In the data rows, the value 128 means zero.
Some points, one per row:
[158  83  58  98 142 129  92  77  82 139 187 123  75 173 204 210]
[168  50  60  92 146 151 133  86  96 133 203 123   0 135 198 213]
[109 160 215 137  77  80 178 217 183  96  98 124 123  80  22   9]
[ 98  89 169 158 116  97 126 150 169 140  99 101 187 203 104  89]
[206  94  47  62 130 205 139  88  63 102 187 135 101  81 132 229]
[157  95 107 129 142 125 137 104 103 126 153 124 177  60 154 165]
[196  90  76  89 132 209 162  98  66 110 151 124 104  39 162 213]
[122  83 132 144 136 110 115 120 142 145 111 140 112 106 122 126]
[174  26  60  84 146 190 123  77  71 134 196 153  91 110 181 218]
[102 184 196 151 107  95 150 183 195 120  76 132 161 133  88  47]
[ 73 112 179 161 122  71 101 148 172 152  87 112  85 137 124  50]
[ 56  85 127 165 150 127  58 104 152 175 131 104 128 237 184 121]
[ 84  81 107 148 152 150  96  84 158 169 148 144 214 132 173 139]
[ 99 137 143 151 139 121  85 132 115 135  96 112 157 149 135 103]
[ 90 102 143 150 135 109 116 135 183 142 109 105  37 175 141  99]
[125 177 165 152 123 150 126 151 162 119  89  59 120 139  97  88]
[128 249 209 134  80 109 179 217 164  83  98 194 190 117   4  18]
[121 198 161 151 128 143 147 145 146 119 119 149 151 156 118  93]
[134 223 144 129 128 123 128 137 148 128 125 108 137  58 114 113]
[155  63 101 119 129 149 130 112  92 132 144 146 131  49 149 172]
[138  93 106 128 139  99 134 103 109 127 127 106 125  91 141 161]
[ 73  27 126 148 140 106 124 103 163 150 130 101 154 160 152 123]
[127  48  65 109 153 182 124  75 102 148 176 134 187 158 195 209]
[145 254 188 141  91 119 189 195 143  87  83 112  97 122  70  50]
[145  73  80  97 145 177 107  95  88 148 161 146 100 164 158 199]
Then 16 other points, each followed by its number:
[115 129 156 148 120 158 122 139 157 123 103  88 128 147 127  92] 0
[ 64 131 145 161 134 122  98 127 168 150 140 121  93 184 147 101] 1
[ 63  87 174 167 117  91  73 149 179 146  98  77 169 211 116  59] 2
[ 79  73 120 155 155 129  95 111 136 177 126 121 184 176 190 119] 3
[140 237 218 124  56  69 170 215 176  75 115 180 169  60   0   0] 4
[125 255 209 126  68 114 190 223 166  70 110 139 166  57   0   0] 5
[189  64  43  75 138 182 141  71  68 123 169 139  83 134 150 242] 6
[149  59  70 109 145 225 108  88 110 136 178 159 154 138 182 203] 7
[181  66  88  99 136 150 154  94  89 114 168 111 106  87 140 183] 8
[122 211 165 149 123 181 127 151 156 121 124  84  99 168  76  76] 9
[ 97  86  97 134 156 136 111 102 100 167 152 134 101 168 204 159] 10
[165 172 108 109 131 102 137 103 113 115 121 141  44 120 174 178] 11
[122 156 141 131 137 151 129 121 124 122  81 120  83 115 126 124] 12
[200  87  69  79 133 197 143  88  84 102 132 164  92 157 164 211] 13
[206 129  60  91 131 126 145  93 105 110 137 205 126  92 137 211] 14
[194 145  52  85 134 216 150  82  78 119 195 157  20  63 150 226] 15
Which three of these numbered points are nearest to each point below, looking only along the 2 directions in which the first points spread most? Their numbers follow each, nearest first.
[ 25 104 175 174 108  33  90 167 217 157 114 106 255 162 142  16] > 2 1 0
[ 31 158 185 163 115  75  88 157 182 142  67  94 226 179 108  14] > 2 1 9
[161 112  48  91 148 176 131  83  66 140 187 156  12 119 192 216] > 6 13 7
[ 82 120 115 141 147 107 104 100 138 164 130 126  62 205 178 125] > 3 1 10
[108 204 173 153 126 137 120 164 167 122 113 150  79 126 101  81] > 9 0 12
[105 184 217 146  75  72 144 222 183 100  70 187 170 115  18   0] > 4 5 9
[162 144  56  85 146 192 120  57  53 139 155 199 152 104 197 218] > 13 6 8
[151 155 107 108 137 168 137 109  95 123  89 153  24 141 122 168] > 11 12 14
[144 105 118 127 139 176 115 106 121 121 136 120  76  98 137 155] > 11 8 12
[ 82 114 148 158 138 174 104 131 154 142  89 114 113 189 168 101] > 1 3 0
[ 87 120 153 152 123  90 116 142 174 147 144  98 156 194 149  97] > 1 2 0
[187  51  55  69 136 132 148  73  59 121 193 170 113  59 143 234] > 6 15 13
[156 207 208 116  64  63 198 233 148  76 120 225 148  84   0   9] > 5 4 9
[169  92  85  94 139 173 159 101  97 130 171 121 107  82 160 179] > 8 14 13
[124 120 145 146 126 121 143 147 132 129 134 118 166 198  90 115] > 0 1 12
[142 188 131 128 132 152 140 127 141 119 116 138 175 119 125 145] > 12 0 11
[175 165  77  95 128 181 155 102  86 118 151 146  94 105 136 196] > 14 8 11
[163  93  96 106 143 153 130 119  70 120 161 104 148 113 139 187] > 8 11 13
[119 166 194 160 111 101 131 161 169 119  91 102 181  89  66  64] > 9 0 12
[ 25  83 174 180 124  96  81 155 174 156  73  80 180 234 163  43] > 2 1 3
[109 212 206 150  92  34 154 195 184  86  53 129 182 110  36  17] > 4 5 9
[ 88 136 190 144 118  44 134 164 167 138  95 115 255 223 125  56] > 2 1 0
[223 124  43  57 137 183 162  92  85 101 172 195  41  56 164 242] > 15 14 6
[194 142  70  80 140 116 151  91 104 103 144 149 102  56 150 205] > 14 8 13
[187  80  68  76 139 127 127  95  86 114 147 167  74 101 164 202] > 13 8 14
[ 91  69 158 155 120  98 104 148 146 153 117 117 102 217 115  75] > 1 2 3
[173 114  96 110 135 166 162 103 101 127 189 140  48 125 150 193] > 8 14 13
[139  49  74 109 156 140 118  81 103 147 160 154  50 107 182 194] > 7 13 8
[103  98 154 136 122 104 123 143 147 129  80 121 157 154  97  97] > 0 1 9
[ 95 119 159 159 124  81  98 137 167 146 126 103 110  95 137  94] > 0 1 12
[105 134 141 146 137 180 128 132 163 143 106 139  95  79 130 103] > 12 0 9
[111 177 192 147 110  96 143 165 139 101  97 149 180 119  64  51] > 9 0 12
[ 91  62 143 160 138 114 114 124 162 142  87  85  99 192 159  97] > 1 3 2
[122  62  97 125 146 103  92  93 103 141 170 133 114 124 187 175] > 10 7 8
[154 122 108 117 144 142 160 126 117 119 165 148 105 174 162 170] > 11 8 12
[109 135 146 138 137 116 103 135 128 137 133 124 109 105 133 115] > 12 0 9
[166  92  56  86 142 142 115  73 116 123 161 126 162  60 176 208] > 13 8 7
[ 54  98 138 161 137 106  76 119 162 169 108 128 108 181 162 101] > 1 3 2
[140 102 116 103 140 133 124 113 120 126 121 138 172  83 154 171] > 11 12 8
[ 80  67 117 146 139 139 101  95 130 154 134 126 140 251 179 127] > 3 10 1
[145 162 112 134 144 205  90 102 154 121 144 133 101  57 102 156] > 11 12 14
[189  66  48  69 136 131 141  88  45 118 195 137 102  55 180 227] > 6 15 13
[ 34 182 180 161 116  46  78 173 202 153 101 146 255 175 131  20] > 2 1 9
[ 94 158 156 155 139 133 113 148 123 140 112 114 101 167 129  79] > 0 1 9
[ 99 162 180 147 115 134 120 149 167 123 108 110  97  83 101  71] > 9 0 12
